(in the rows, 128 means zero)
Rows swapped in pairs by one turn or mirror: which row each one swaps with:
The rows were stretched afterwards, more along some directions than others.
Vik: [157 124 119 112 118 107 148 134 142 132 136 164 152 116 101 130 131 102
 122 137]
fikot: [149 112 123 106 117 144 124 158 131 132 126 110 144 118 133 141 112 130
 112 130]
geguk: [128 122 115 103 126 109 122 150 116 126 123 140 156 111 131 165 118 167
 116 135]
Ruz: [134 123 118 126 116 105 119 135 124 130 144 166 131 122 104 129 128 130
 131 161]
Vutip: [128 122 131 137 106 128 116 136 143 133 148 116 120 113  96 143 133 138
 150 170]
vemu: [146 135 111 125 107 103 114 135 119 148 137 174 156 105 114 118 147 126
 130 140]
Pege: [142 103 106 101 113 137 111 150 150 128 141 112 146 113  92 142 135 135
 107 168]
Fem: [140 140 122 115 115 132 123 141 135 153 137 124 150  97 104 164 129 155
 150 155]
Buvag: [128 117 101 113 116 114 139 136 138 112 139 125 131 100 125 155 132 122
 102 170]
Taka: [148  71 133  95 102 156 107 142 119 133 135 155 156 126 141 144 132 113
 100 169]
kot: [128 120 126 125 126 130  92 136 103 141 119 146 148 127 138 144 131 151
 133 141]
Gimu: [142 105 113 118 116 110 142 140 134 117 136 172 157 113 125 144 147  97
 109 174]
zusim: [125 102 113 105 136 128 151 144 148 123 120 120 146  99 116 155 113 111
 112 159]
fiv: [138 131 112 121  98 108 110 144 118 158 140 147 154 105 124 128 137 134
 112 130]
zav: [133 120 101 119 118 122 116 155 132 148 126 131 148 113 112 123 149 118
 106 141]
luk: [146 124 124 122 123 120 123 124 139 140 139 158 151 118  99 142 134 117
 146 160]
fafom: [128 109 121 114 115 131 105 138 135 122 119 119 143 139 133 165 123 157
 125 159]
tak: [136 107 126 125 115 130  98 135 135 142 127 139 157 127 111 140 129 122
 124 163]
gasef: [128 134 121 114 121 119 132 160 141 135 131 109 150 113 104 166  99 152
 117 144]
Rukot: [133 118 121 102 123 141 130 155 149 134 128  85 142 121 109 163  98 151
 129 153]
fikid: [140 137 132 121 116 117  96 118 133 146 128 137 139 116  90 151 124 163
 146 149]
Zagan: [138 123 108 101 126 110 135 147 120 119 124 136 147 105 141 157 116 147
  99 132]
nef: [146 109 115 100 103 127 127 149 141 150 134 144 173 105 106 152 125 106
  93 166]
fada: [152 136 122 129 123 119 151 135 147 133 130 126 142 117 114 130 119 110
 123 130]
sado: [146 113 112 117 119 158 107 155 119 143 119  99 149 117 151 143 136 135
 129 139]
Mose: [118 131 123 133 135 111 121 124 128 126 130 147 132 125 113 148 130 135
 137 152]
rines: [136  99 119 101 108 148 103 146 121 127 137 102 121 122 143 158 124 149
 100 162]
Nimif: [142 111 117 103 139 137 131 147 123 115 112 134 158 134 157 157 120 128
 111 124]
zilu: [147 138 112 128 102 102  95 140 123 147 142 160 144 101  89 124 141 154
 143 163]
Dusi: [146 125 113 105 142 130 124 145 115 132 110 139 157 130 149 140 113 127
 102 110]
vur: [111 127 118 119 114 132 127 142 127 139 129 107 155 108 143 185 128 153
 123 166]
fulub: [155 118 140 117 106 134 110 133 116 145 144 140 145 132 125 165 135 153
 152 149]
zona: [142 108 108 101 108 121 100 153 145 135 136 128 131 106  76 124 118 138
 104 176]
kub: [128 108 133 104 130 120 124 131 120 112 100 155 147 128 145 154 110 137
 103 126]
koli: [158 116 105  99 103 130  88 161 122 146 131 130 157 105 103 140 120 159
 116 167]
Das: [123 139 126 152 101 122 129 135 130 137 146 134 130 120 133 139 144 112
 135 152]
Lako: [107 114 120 116 112 102 110 158 117 128 125 135 147 114 125 161 119 171
 110 144]
dadil: [125 125 103 106 150 112 143 139 129 119 109 136 153 112 133 143 113 118
  91 118]
nudul: [118 113 121 103 130 123 112 151 115 124 107 115 148 142 152 159 103 152
 100 116]
patuz: [159 110 104  85 106 118 117 165 140 148 141 141 164 110  90 143 119 139
  92 152]
Dufe: [140 130  90 111 113 106  98 154 131 138 123 129 149 110  90 120 122 153
 101 160]
lizu: [136 102 127 121  89 127 113 133 121 139 158 154 135 124 134 157 155 127
 119 175]
Dimeg: [153 139 101 112 124 125 121 147 121 136 141 115 137 124 130 140 123 145
 116 124]
pekiz: [172 119 110  98 113 131 119 150 130 151 144 132 171 109 113 163 131 137
 118 161]
vez: [133 124 147 145 112 128 125 125 130 133 138 127 128 130 123 157 127 144
 156 160]
sofil: [130  86 133  91 124 142 129 145 112 147 124 134 154 121 155 179 117 131
  94 144]
foras: [122 116 125 136 108 138 134 134 139 125 134 120 125 129 140 132 138 105
 136 160]
famif: [124 110 110 111 144 121 142 133 137 132 123 128 152 110 116 158 110 121
 106 161]
Budi: [121 106 117 111 115 120 128 123 114 123 132 132 132 118 154 167 121 136
  94 166]
mutim: [120  93 122 106 137 135 132 143 131 109 110 116 155 135 160 171 110 120
  87 139]
nek: [134  97 130 102 139 100 134 131 129 116 106 168 171 107 122 163 114 125
 115 150]
tus: [117 122 102 112 120 112 145 154 138 130 111 149 172 101 128 138 125 107
  94 152]
noned: [127 124 115 113 126 124 150 149 132 121 114 149 153 105 140 144 131 115
 115 136]
Nitev: [117 124 127 128 114 108 107 126 127 142 132 141 136 130 111 140 125 133
 131 148]
kemon: [141 106 121 103 116 121 132 123 147 132 126 147 153 124 119 154 114 116
 111 158]
Rir: [117 103 123 116 106 134 121 148 130 125 131 120 151 120 138 180 136 135
 105 174]
gidag: [133 115 100 126 135 142 121 147 112 128 109 121 151 131 173 130 139 113
 100 130]
Rar: [158 121 118 118 123 125  99 139 112 138 111 139 170 118 147 142 143 137
 131 126]

Swapped with fikot: Vutip
Swapped with Taka: Pege
Swapped with lizu: patuz
Swapped with Budi: Dufe
Swapped with fiv: Lako

Rows swapped in pairs by one turn or mirror: which row each one swaps with:
The rows were stretched afterwards, more along some directions than others.
fiti: [131 155 115 127 109 114 131 126 149 138 129 140 135 134 148 132 135 124
 145 131]
lere: [132 160 112 128 112 118 112 105 125 114 126 128 124 145 148 104 121 126
 129 134]
deser: [125 106 139 121 132 143 148 125 120 135 119 128 127 119 130 108 108 116
 103 138]
vug: [131 123 135 147 111 150 133 116 106 127 121 131 115 134 146 110 141 113
  86 123]
zaso: [143 135 115 112 133 140 121 131 141 131 127 147 118 140 152 144 115 126
 115 143]
sanes: [133 126 121 138  98 124 136 112 125 108 145 134 126 132 149 113 153 138
 138 156]
Meti: [137 135 129 146 125 117 111 120 125 137 145 130 141 138 149 112 127 100
  98 127]
Vatem: [127 110 132 123 128 139 144 126 120 137 115 125 128 120 132 106 104 115
 111 138]
Zug: [111 104 124 122 112 107 107 137 113 102 121 113 145 125 124 135 119 140
 147 136]
Mok: [112 129 111 137 115 140 129 120 123 138 111 124 117 121 154 114 129 117
 136 121]
legan: [131 155 120 131 128 122 133 128 146 140 132 140 131 132 155 135 132 118
 144 129]
Dobiv: [137 132 136 124 148 117 118 127 124 123 128 123 124 120 107 133 130 145
 123 128]
Nidi: [108 103 140 133  99 114 133 138 148 126 142 121 142 127 140 141 129 146
 116 121]
Pali: [138 146 133 121 146 123 125 129 121 123 123 132 128 118  98 137 134 148
 139 127]
Legup: [130 103 132 113 100 130 134 137 133 114 134 130 132 124 116 125 139 151
 121 146]
Senas: [138 119 149 132 140 139 138 143 124 129 129 138 120 119 132 122 113 131
  91 132]
Rame: [124 146 141 138 114 131 149 108 119 121 130 124 141 123 138  96 155 134
 133 122]
sufe: [107  97 126 119 130 126 116 126 118 110 116 122 145 127 133 133 132 136
 131 131]
rog: [132  90 123 116 134 145 125 131 137 122 115 138 117 129 131 125 128 126
 111 147]
Gad: [136 128 162 121 128 144 151 123 103 120 134 131 116 119 113 126 128 128
 107 128]
Mukav: [118 155 142 133 109 113 125 125 116 123 138 131 138 128 141 123 150 119
 143 116]
nepaf: [126 134 132 144  93 121 125 126 116 152 126 114 122 116 113 107 131 139
 122 105]
bef: [113 133 142 145 115 124 142 130 134 145 131 136 135 115 147 125 145 134
 131 109]
kofo: [128 113 141 122 126 138 149 124 122 140 118 128 133 117 123 105 102 118
 111 134]
Tira: [130 161 116 133 113 117 130 126 147 139 131 138 131 135 153 133 134 119
 142 128]
disu: [ 97  93 126 128 126 111 107 138 112 113 110 107 141 119 136 127 133 120
 116 126]
gup: [141 137 123 129 150 146 135 109 120 125 118 153 132 126 142  96 130 118
 100 136]
Der: [112 113 125 116 112 115 124 128 104 109 106 110 143 118 123 120 128 139
 135 112]
vupe: [138 137 103 147  99 128 110 131 140 138 115 128  98 142 148 146 123 125
 134 122]
geni: [104 127 132 139 121  97 118 149 140 140 137 120 139 117 110 119 139 133
 128 124]
lome: [116 110 118 137 109 111 109 131 113 108 114 109 144 126 141 130 131 135
 135 124]
taz: [135 131 148 131 109 117 126 120 118 129 147 118 135 141 143 119 113 131
 105 127]
zabas: [130 149 131 122 132 120 116 130 129 112 126 121 113 131 113 147 136 148
 136 119]
ninil: [110 101 139 121 120 129 122 126 104 117 108 109 140 123 126 125 129 134
 118 107]
Zopas: [128 131 128 152 111 132 144 111 131 121 146 123 115 127 138 126 146 120
 122 134]
med: [134 155 114 124 118 118 131 125 149 137 130 142 133 135 150 133 131 124
 147 136]
lelol: [150 144 124 149 109 123 118 114 107 139 135 130 126 136 149 101 130 120
 108 132]
vap: [128 138 138 130 145 112 117 132 122 117 121 116 121 126 102 137 126 146
 119 128]
nefad: [141 140 119 118  99 141 143  96 123 115 119 139 139 146 156 125 133 136
 122 131]
sanug: [109 100 117 126 117 118 110 133 109 116 103 102 137 123 133 131 132 126
 126 120]
gerik: [135 153  99 145  92 118 119 115 141 114 137 143 119 150 177 149 128 131
 138 136]
Fedi: [128 146 127 143 100 123 120 118 136 121 150 135 105 146 151 141 151 128
 121 132]
kanat: [129 106 136 120 128 141 147 126 119 135 116 125 124 117 123 105 105 118
 105 139]
Pabu: [133 145 128 134 140 122 125 132 127 130 119 123 108 122 116 157 139 138
 114 120]
mel: [137 150 133 105 144 118 131 128 123 115 119 130 126 120 101 135 137 151
 132 118]
Gosi: [122  98 149 132 123 137 159 143 122 138 124 120 125 109  93 131 129 144
  97 126]
Vob: [129 136 148 148 138 136 141 132 125 150 118 124 128 109 111 101 127 133
  88 101]
pegam: [127 108 137 126 141 141 141 129 121 138 122 125 125 118 137 110 105 110
 109 137]
Gesab: [106 106 131 129 114 109 118 130 115 109 113 110 151 129 130 137 134 141
 132 124]
leli: [137 156 114 135 136 121 106 130 126 117 121 125 109 136 124 148 123 141
 133 125]
Dalod: [133 156 120 124 112 116 135 127 151 133 130 143 140 135 145 132 127 125
 146 135]
buv: [130 133 124 119 144 116 114 132 127 123 121 116 113 123 108 144 134 140
 128 127]
naz: [142 144 119 128 111 142 129 121 131 148 142 129 104 132 123 132 132 134
 112 127]
niz: [106 111 108 131  93 131 117 125 121 128 131 116 132 126 144 102 141 120
 130 132]

Swapped with naz: niz
Swapped with mel: Der
Swapped with Meti: Zopas
Swapped with nefad: lere
Swapped with lome: Dobiv

